Every row has a hidden score. In each pair, how much higher is the second row's than the first's? 15 means about the same, 30 much higher and 0 much lower. The score is a weighted sum of the row's numbers plus the product of two more (or one squared), each taken from its middle value.
[  3   0 -35 -24  26   8  28   9  13 -17  19]
[-12  28  20 -22  33 -34  16 -16  -6  12 -27] 16
[-28  -8  -7 -14  21   5  -6  18  31 -21   4]
[ -3  -3  11 -40  15 -30  21 -10  22   0 -34] 12
[  3  12 -33 -22  21   3  31  32  16 -26  11]
[-10 -10  23  51 -69 -31 -47   6 -18 -10 -23] 24
[  3  14 -21  62 -32 -55 -31 -54 -64  17  -5]
[-12  -4 -24  -4  20   2   0 -16  -1  25  15] 20
[127  -6   6 -15  17  15  75 -14   5  20  -8]
[-22  40 -66 -18  -8 -12  36  39   4 -13  13] 21
[ -1   0  -9 -46 -31 -73  57  46  46 -52  12]
[ 16  32 -29 -27  -6   0  36  65  23 -52  25] 14
[ 22  19  -9   3 -32   5 -26  -6 -47  26  26]
[  4  -8  21 -41   9 -30   7   4  45  -8  19] 21
[ 35 -78  13   2 -17 -36  -9 -38  29  15  41]
[ 31  55  -9  67  72  54 -37 -29 -53   7  12] 10
[-18   2  11   0 -40 -14 -26  32 -29   1 -25]
[-28  70 -22  25  35  22   6 -14 -24 -13 -13] 13
[ 26 -42  20 -19 -19   3  10   3  29 -11  25]
[ 38  29 -50  81  54  28 -82 -34 -30  24  24] 15
[  6 -23  20   5  24  38 -16 -26 -13  25 -11]
[-22  72   1  53  36  18  13  27 -41  -5 -40] 12
[  8  63 -18  12  34  13  -2  25 -42  22   2]
[ 23 -21   2 -21  -1 -15   8  28  83   1  21] 24
[ -45  -38  -22   73 -102  -58   63  -24  -49    6  -37]
[-13 -25   8 -26  -6 -10 -11  12  43 -37 -18] 13
[  6 -42  27 -27 -28 -26  36  -1  36  12   0]
[  5 -13  45 -39  22 -30   7  19  53  11  -7] 19
[ 24 -13 -10  55  26  46 -47  -5   1  25  11]
[  5   5  72 -23  15  20   7  -8  19  42 -14] 13
[  8  11 -14  25  19  69 -41 -52  -7   8  15]
[ 27  27 -27  -3   4   0 -20  54   6 -16 -24] 9
[  44  -30  -38   52 -127  -18  -44   57   50   15  -56]
[ 10 -17  27   8   3  21 -14  -7   4   6 -12] 7
[ -7  16  21 -46  54  43  -4  27 -36 -14   5]
[ 34  29  -7   6  55  32 -31 -43   5  21  57] 21
[ 16  13  -8  33 -10  50 -55 -10 -63  26  -1]
[-17 -36  57  11 -45 -88  -5 -34 -12  11 -36] 18
[ -2  45 -46 -16  10  40  23  59   9 -36  15]
[-10  31   6 -10  38  27   3  -5 -38  30  -7] 14
[ 11 -15 -11  -6  -4 -16  -8  27  -5   7  15]
[ -5  25  43  31  10  17  15 -21 -38  14   1] 15
[-17 -20  50  12  32   3   6 -66  14  23  -8]
[-47  63 -35   4 -30  22  79   9   0 -45 -63] 13
[-73 -34  47 -23  12  13  -5 -50   6  -4   4]
[  6   6  66   6  -3  -3 -17  -3  18  -8 -31] 17
[ 16  19 -88   2  21   7  19  54 -28  12  26]
[  8 -13  -2  34  -4  -4 -33 -38  -3  12   7] 23
[ -4 -16   0  67 -38  10 -67 -26 -50  36 -24]
[ 44  29  16 -39  33  47   4  27  26  -8   3] 14
[  4  35 -11  44 -41  34 -37 -30 -34  12   8]
[ 12  42 -60  11   4  51  20  40 -37 -13  41] 8
[  8   2 -22  29  68  30 -28 -27  -8  17  45]
[ -3 -11   4   5   9   2 -48 -27   1  -2  24] 18
[ 29  -9   7 -44  40 -13  26   4  29 -24   6]
[ 31  24 -55  89  73  14 -71 -31 -28  20  31] 13
[-31  14  26   5  14  -1   6 -30   0  24 -16]
[  9   3  -6 -20 -27 -47  60  20  10 -33  33] 6
[-18 -80  36 -44  -1   9  16 -55  66  -9 -11]
[ 46  35  -5  23  24  18 -29 -18  34  30  16] 15
[  8   1 -28  69 -66 -32 -30 -39 -68  26  -1]
[  8  45 -33   1  10  15  19  35 -19 -12  36] 14
[ 40 -27  35   5 -11 -47 -37  33  25 -15 -20]
[-41  63  21  -5  27 -38 100 -19  15 -25 -35] 12
[  18  -32  -47   11 -123  -23   54   59   35   -6  -69]
[ 16  19 -93 -10 -37 -18  13  49 -28  -7  -6] 6
[-19  55 -54  27  28  40  -2  11 -47  13 -18]
[ 14  40 -12  -7  34  30 -15  21 -10  23   2] 19
[-19   5  28   5  19  -4 -27 -19   7  40 -26]
[-19 -35  38 -11  15  27   3 -40  39  23  13] 13
[-20 -28   3  -1  14 -30  39 -15  47  27  -3]
[ 23  35 -18 -41 -12 -15  39  77  49  -1   6] 11
[-10 -41  15 -51 -39 -17  32  15  46  -7   3]
[ 13  -8  70  14 -11  28 -32 -30   1  53 -22] 20
[  30  -23 -124   89 -104  -26    1  -40 -109   34    3]
[-10 -17 -21 -27 -24 -22   1  17  23 -18  14] 27
[ 27  40  24 -18  35  21 -23  30 -26  10  -2]
[-22 -24  28 -17  18  12   2  -7  36  16   2] 22
[-23  24  11  20  -3   2 -27 -24 -30  18  -2]
[-43  -2   8 -14  13  29 -39 -36   2 -21  16] 19
[ 34 -33  10  13  33   6 -18 -46  19  -6  16]
[ 10  -5   6 -17  31  15  12  21 -19  10  29] 10
[-38 -33  33  -6  11  31   4 -26  30  -5 -27]
[ 11   6 -34 -47  17  30   5  15  26  -1  19] 11
[  5 -27 -38  23 -15 -25 -22  12 -28  -7  20]
[-63  31 -39 -20 -22  -4 124  21  14 -35 -60] 19
[ 27 -13  19   9  13   0 -22  17   3  -7  -8]
[  6  21 -57  11 -16 -17  32  60  -1  -7  -5] 13
[-34  17 -56  74  -1  39 -96  -5 -49  13  -2]
[ 35  16 -16  70 -33  35 -91 -27 -93  24   5] 8
[-10   6  21 -33  12  63 -12  -6 -14  11 -11]
[ -7 -21  20   8   6  10  24  -4  28   0 -13] 17
[-52 -28  17  50 -47 -33  30 -56 -22  21 -19]
[ -4 -41  26 -31  -9 -22  25   3  28 -10  35] 8
[ 15   0   9 -18  24 -45  -3  13   9  -9  13]
[-20 -34  26 -36   0 -19  44 -15  49  20   3] 18
[ -4 -69  27 -27  21 -48  12 -38  52 -35  53]
[-16 -16  37 -32  14  21   1 -31  22  55   1] 17
[-22 -47  41 -15  31 -20   0 -47  58  -5  34]
[ 10 -19   1 -19   3  13  15 -27  28 -11   9] 12
[-25  16 -20  28  24  37 -40 -28 -36  11   3]
[-25 -41 -16  65 -34 -26  65 -73 -21  62 -51] 14
[  3  -4 -39  42 -21  23 -22 -14 -31   3  10]
[-24  27  39  50   8  -4 -17  -1   1  32 -93] 22
[-15  16 -11 -57   3  14 -31 -17 -28 -22  11]
[ -4  55 -21  30  50  21 -39  10 -46  32 -24] 14
[ 43  -2 -21  41 -74 -26 -34  33   6   8 -70]
[ 26  25 -19  38 -13  10 -28 -21 -48  23   3] 10
[ 13  -6  41   8  -8  12 -19  -6  35  -3 -26]
[ 21  -5  -7   3 -67 -38 -29  57   2  22 -17] 10
[ 12  -6  18  48  44  -3  13 -15  20  33 -10]
[ 21   6  -3 -59  -1  20   7  15   7 -10  33] 9
[-59  28 -61  12   5 -17  46 -13   9 -21 -35]
[ 21 -58   9 -10 -34 -40 -14 -34  21 -32  32] 12
[ 15 -20   1  -5   0 -17 -13   9  23 -27  25]
[ -9  47  14  10  10  -9  24   5  19 -10  -5] 16
[26 29 17 -7 13 37 -7 33 -9  6  1]
[ -2 -31  11 -15  43  25 -24 -15  17  13   4] 20
[ 21  -5 -27 -39  19  -5  19  19  26 -28  58]
[  1  51 -68 -14  -4  22  42  55 -16 -38  23] 13
[-34 -14  10  29  -1 -53  47 -59   8  19  -6]
[  3  25 -43 -37 -15  12  51  32   4 -34  19] 9
[-18   8  21  10 -18   0  -3 -15 -24   2 -29]
[  2  10   1 -31   8   4 -12  19   6 -20 -19] 16
[-56 -12   8  35 -34 -33  37 -36  10  16   9]
[ 55   7 -23  42 -56 -24 -30  56 -13  38 -50] 11
[-32  17 -26  32  -2  -7 -23 -17 -21 -25  35]
[ 15   0  10 -13  51   5  24  18  20 -26  14] 13
[ -7  -9  60  -1 -13  13 -26 -17 -27   6  -6]
[ 22  17 -32  81  -6  26 -78   2 -71   4 -22] 9
[ 29  59   1   7 -16 -16   1  28 -61  27 -17]
[ -5 -58  43 -14 -19 -64  18 -11  39   9 -39] 27
[  8  -5   4 -13   2 -31  -9  17  63 -21 -24]
[-26  19 -60 -22   2  11  50  44   5  50 -11] 9
[ 20  34 -62  48  11  43 -52 -30 -36  -9  36]
[ 23 -24  36   3 -36  -7 -16  20  19  20 -48] 20
[  0 -26  23 -26  32  11   2 -44  12   3  32]
[-33 -54  22 -20 -10 -25   1 -24  11 -30   6] 18
[-56  40 -46  13 -67  20  98  33  -8 -55 -53]
[ -8  22  -2  16  33  12 -31  20 -12  45   0] 14
[ -3   5  10  36 -23  12 -45 -20 -36 -20  16]
[ -1   0 -14 -30  16  -9  18  15  10 -15  21] 12
[   9   13  -13  -10 -122    3    6   31    3    2  -21]
[  1  11  34 -34  36  13 -22  19  10  16 -27] 21
[ 45  32 -51  73  18  28 -79 -54 -82   2  59]
[ 28  42  -8  38 -24  31  21  16 -54 -21  -2] 15
[  3   3  28  10  13  25 -10 -43  11  14  10]
[ 27  15  12  23 -75 -29 -25  60   6  11 -44] 17
[  1 -38   0  -4  56   0   3 -49  33   8 -15]
[ 16 -16   9 -18   8 -34  21   9  24 -16   2] 11
[ -8   5  -9  46  16  11 -54 -56 -28 -14  25]
[ 17  25 -40  83  10  64 -90 -13 -91  31   7] 11
[ -7  12 -46 -46  -1  -1  31  37  24   7  31]
[ 23  16 -43  67  49  33 -74 -30 -37  22   0] 16
[ -3  39 -38  23  54  34 -19   4 -56  39 -23]
[ 11  20 -44 -14 -15   0   5  56   6 -32  30] 15
[ -4 -11  44 -11  14   1   8 -44  67   5   2]
[-22 -11  41 -24 -40 -13 -12 -10  18   1 -19] 11
[-34 -32  22  25 -41 -21 -34 -83 -61  18  -1]
[-19 -47  42  48 -33 -51  38 -76  -8  26 -10] 21
[ 10   0 -23   8  -3 -10   3   5  13  12 -13]
[-20 -32  51 -10  12  12  23 -46 -15  10   1] 12
[ 32  49   0  25  14   1 -27  12 -62  20  -8]
[-10   1  41 -30  21  15   2 -30  23 -27   4] 23
[ 15  27  -6  16  35  19 -28 -16 -29  14   8]
[ 19 -14  51  11 -17 -13  -6  -9   9  13 -24] 19
[-13  74 -86 -18  52  28  99  75  -1 -21   3]
[ 20   2  13  13  -9  -7 -15  25  -9 -12   1] 22
[ 22   1  -2  39 -51 -11   5  21 -12  10 -46]
[  2  14  12  23  -5 -22  -6   6 -37   4  19] 11
[ 21  -8  46 -11  20  38  11  38  15   2  -6]
[  19  -37   -7  -18  -58 -107  -28   40   18  -15  -22] 13
[ 1 17  7 -5 17 -4  2 11 10  6  7]
[  8   0  23 -35  -1  17  -9  -9 -35 -18  12] 10
[ 23  20  17 -47  20  48  -3  12  17  13  -4]
[ 21  34 -43   2   2   6   5  40 -20 -29   5] 6
[ 27 -14 -38  67  52  13 -66 -55 -15  24  31]
[ 12  23 -25  31  81  17 -12 -26 -23  10  69] 10
[ 36   9  11  38 -34 -20 -30  40  11  -3   0]
[ 54   5  -7  21 -86 -20 -53  50  18 -19 -47] 16
[  -5   19    2   63  -48   13  -83  -11 -101   30   22]
[ -3  32  26 -10  20  15 -22  26 -22  38  -3] 19
[-15  73 -31  24  32  -4  13  44 -30 -15   2]
[-38 -33  -5  37 -13 -78  22 -60 -18   5 -11] 19
[-61  20 -14 -20 -20 -17  90  -1  -3  -4 -49]
[ 44 -69  13  -4 -11 -48  -4 -37  39   4  24] 15
[ 14  14   5  35   1  29 -51 -23 -24  24  40]
[ 13 -11   6   3  13  29 -28 -18  -3  16  19] 17
[-13 -34  52   3 -48 -14   1  11  26  -5 -44]
[  5 -31  26 -47 -11 -42  38   5  38  -5  23] 2
[ 43  11  15  55 -48 -32 -15  34 -14  -9 -30]
[  6 -15  15   7  17  -7 -29 -43  -4  21   6] 16
[ 39 -21 -17 -33   3  34 -13   3  -8 -30  22]
[-18 -22  30  31  22  18   0 -46   8  29   1] 22
[  1 -27  27  -6  10 -10 -25 -46  17  14   9]
[  9   7  37 -17  11  45 -48 -43 -30   7 -56] 18
[-13 -36  27 -12   4  16  13  -7  28 -17 -12]
[-53 -35  13  54 -64 -52  31 -44   4  32 -25] 19
[-56 -26  -4  52  26 -39  25 -52  -2  19  -1]
[-39 -30  44 -15  17  10   1 -28  28  20 -11] 16
[-10 -20 -44 -18   5 -19  19  -6   7   3   2]
[-12 -38  65  -8  -4 -31 -10 -25  25  17 -19] 20
[  4   2  23 -13 -11  -4  -9  -6  13  27  -6]
[-16  11 -10 -32  12  77  30  39  19 -30  -1] 15
[  0  -3  31 -29 -19   0 -20   1  26 -53 -27]
[ 16  31 -34  59  -7  17 -49 -13 -37   3   1] 10
[ 26 -56  48 -26 -25 -25  38 -54  46  -7  13]
[ -5 -36  35 -13   7  -1   7 -38  46  -4  10] 20
[ -9 -16  46 -32  18   2  10 -15   5   9 -10]
[  8  37 -67  21  12  22  38  47 -36 -24  31] 7
[ -5 -41  50 -35 -17 -17  15 -26  32   6 -39]
[-28  53 -22  17  44 -18  47 -22  -1 -29 -48] 7
[  1 -41  37 -50  23 -10  19  -2  22 -18  10]
[ -6  71 -57  52  58  29   9  -1 -21   3  30] 13
[-13 -11  45  -8  39  11 -15 -27  17  11   3]
[-29  67 -45 -16  20  24  18  59 -27 -32   6] 8
[  2  68 -77   2  33  33  36  84 -11 -57   6]
[-10 -55  24   2   5 -41   4 -18  61  33  -6] 29
[-14 -68  49 -11 -24 -50  30 -58  60 -15  17]
[ -5  53 -38 -25  20  29  22  53 -26 -40  16] 6
[  7 -15 -13 -22  -5   8   8  24   4  17  28]
[-17  -8  24 -22   8 -18  11   5  26   7 -20] 21
[ -1  -3  24  -8  -4  -6 -28  12   3   9 -10]
[-11  20  13  15 -67 -45  -3  -2 -38  14   0] 7
[  5 -28  26   0  30  35  -7 -28  24  49   7]
[-24 -27 -25  15 -17 -37  -2 -28   1 -23  29] 10
[-16 -23  10 -18 -18  -9 -14 -23  15   5 -13]
[ 11 -12  29 -36   4 -22  36   5  40 -18  31] 9
[-12 -10  30  -5  30   4 -13 -37  20  11  -2]
[  6  52 -30  33  23  31 -31  38 -60   9 -28] 6
[  4 -30   5 -52   5  -7  47   0  47   9 -16]
[-56  23 -51 -18  -6 -34  84  25  29 -21 -16] 14
[  2  45  -7 -17  41  56 -10  29 -19  19 -12]
[  37   16  -10    8 -127  -35    6   51   26   -6 -120] 18
[ -5 -28  16   6  23  10  -8 -45   4   9   8]
[  1   6   2 -41  -7  -2  29  29  22 -10  -5] 13
[  8  33 -25  65  20   3 -51 -15 -49  -8  15]
[-21 -35   0 -31 -58 -32  35  20  23 -29  22] 17
[-12  39   7  25 -11 -14 -20   9 -43  34 -26]
[ 23  -8  26  14 -20  13 -28  16 -14 -11 -21] 16
